X = [-34 -16  46 -53  92  90  -4  26 -17  43 -88 -43]
X[0]	-34
X[-8]	92
X[3]	-53
X[9]	43
X[-4]	-17

data =
[[-24  60  -3  14  -2 -16  29  25  -6  24]
 [ 23 -42 -17   0  21  11   4  33 -34  29]
 [  3 -49   8   2 -17  26   6 -38  -1 -11]
 [  5  -7  74  26   0  -3  23   8   0  23]
 [  4 -31  -1  -4  21  19  -7  19 -27  15]
 [-16 -27   5 -28  18 -28 -16 -26  18  -8]
 [-75  -4  10   2 -16  74  13 -12  -6  30]
 [-29 -18   3  -8  -5  -9   1 -16   7   8]
 [ 39   4 -19  20  -5  -2 -27 -13  19 -28]
 [  2  51  28  18   7 -17  39  21   1  30]
 [-13 -18  -1 -25   6 -25   0 -17  29 -13]
 [ 42  12 -29  16 -16  -9 -20 -14  26 -50]
 [-33 -17  -3 -13  -4 -25   5 -30  29  -6]
 [-14 -36  -7 -17  12   6 -15 -28 -11  -2]
 [-53  37 -13  -3  -6  31  24  18  -8  24]]
data[0,0] -> -24
data[4,6] -> -7
data[7,7] -> -16
data[4,8] -> -27
data[13,7] -> -28
data[10] -> [-13, -18, -1, -25, 6, -25, 0, -17, 29, -13]
data[:, 1] -> [60, -42, -49, -7, -31, -27, -4, -18, 4, 51, -18, 12, -17, -36, 37]
data[4] -> [4, -31, -1, -4, 21, 19, -7, 19, -27, 15]
data[14,7] -> 18
data[14,8] -> -8
data[:, 6] -> [29, 4, 6, 23, -7, -16, 13, 1, -27, 39, 0, -20, 5, -15, 24]
data[12,0] -> -33
data[12,7] -> -30
data[9,9] -> 30
data[1,9] -> 29
data[14,4] -> -6
data[:, 3] -> [14, 0, 2, 26, -4, -28, 2, -8, 20, 18, -25, 16, -13, -17, -3]
data[2] -> [3, -49, 8, 2, -17, 26, 6, -38, -1, -11]
data[5,8] -> 18
data[8,9] -> -28
data[10,9] -> -13
data[1,6] -> 4
data[:, 2] -> [-3, -17, 8, 74, -1, 5, 10, 3, -19, 28, -1, -29, -3, -7, -13]
data[8,4] -> -5
data[0,6] -> 29
data[3] -> [5, -7, 74, 26, 0, -3, 23, 8, 0, 23]
data[10,0] -> -13
data[1,1] -> -42
data[4,4] -> 21
data[9,3] -> 18
data[5,9] -> -8
data[5,6] -> -16
data[2,0] -> 3
data[10,3] -> -25
data[3,5] -> -3
data[:, 9] -> [24, 29, -11, 23, 15, -8, 30, 8, -28, 30, -13, -50, -6, -2, 24]

a =
[[8082 5432 5725 8196 5842 6064 6870]
 [8422 5977 5144 4414 3727 7546 3938]
 [5926 6011 7883 6444 6717 6385 6690]
 [5225 8063 5911 4435 5272 6770 5438]
 [7495 7836 7399 6963 8364 3502 7397]
 [5067 6264 4477 6999 3646 7774 6305]
 [5038 7229 2645 5894 4321 9219 4692]
 [7390 8037 6159 7027 9493 3967 7549]
 [7869 4843 7728 4894 6304 6922 4732]
 [6032 7948 6432 5369 7841 5200 7082]
 [7425 6098 7545 5468 6022 6046 5498]
 [7428 4063 6567 5241 4877 7312 4854]
 [8113 4570 5809 8235 7620 7130 6497]]
a[0,0]	8082
a[10,6]	5498
a[1,3]	4414
a[2,3]	6444
a[9,3]	5369
a[11,4]	4877
a[:, 4]	[5842, 3727, 6717, 5272, 8364, 3646, 4321, 9493, 6304, 7841, 6022, 4877, 7620]
a[10,2]	7545
a[7,2]	6159
a[5,5]	7774
a[3]	[5225, 8063, 5911, 4435, 5272, 6770, 5438]
a[8,0]	7869
a[2,5]	6385
a[12]	[8113, 4570, 5809, 8235, 7620, 7130, 6497]
a[2]	[5926, 6011, 7883, 6444, 6717, 6385, 6690]
a[5]	[5067, 6264, 4477, 6999, 3646, 7774, 6305]
a[0]	[8082, 5432, 5725, 8196, 5842, 6064, 6870]
a[6]	[5038, 7229, 2645, 5894, 4321, 9219, 4692]
a[1,2]	5144
a[:, 1]	[5432, 5977, 6011, 8063, 7836, 6264, 7229, 8037, 4843, 7948, 6098, 4063, 4570]
a[5,4]	3646
a[2,4]	6717
a[2,6]	6690
a[0,1]	5432
a[:, 2]	[5725, 5144, 7883, 5911, 7399, 4477, 2645, 6159, 7728, 6432, 7545, 6567, 5809]
a[8,1]	4843
a[:, 6]	[6870, 3938, 6690, 5438, 7397, 6305, 4692, 7549, 4732, 7082, 5498, 4854, 6497]
a[9,5]	5200
a[0,2]	5725
a[12,2]	5809
a[3,1]	8063
a[7,3]	7027
a[4,2]	7399

grid =
[[ -4 -14  -1 -16   8 -11   2]
 [-49  81  50 -40 -53 -16 -70]
 [-13 -33 -13  -9 -12 -25  -2]
 [-65  48  62 -57 -81 -46 -65]
 [ 48 -78 -87  36  66  21  52]]
Indices start at 0.
(0, 0) -> -4
(4, 1) -> -78
(2, 3) -> -9
(3, 6) -> -65
(1, 4) -> -53
(3, 5) -> -46
(4, 4) -> 66
(1, 2) -> 50
(0, 4) -> 8
(0, 2) -> -1
(4, 2) -> -87
(3, 4) -> -81
(1, 3) -> -40
(0, 6) -> 2
(3, 0) -> -65
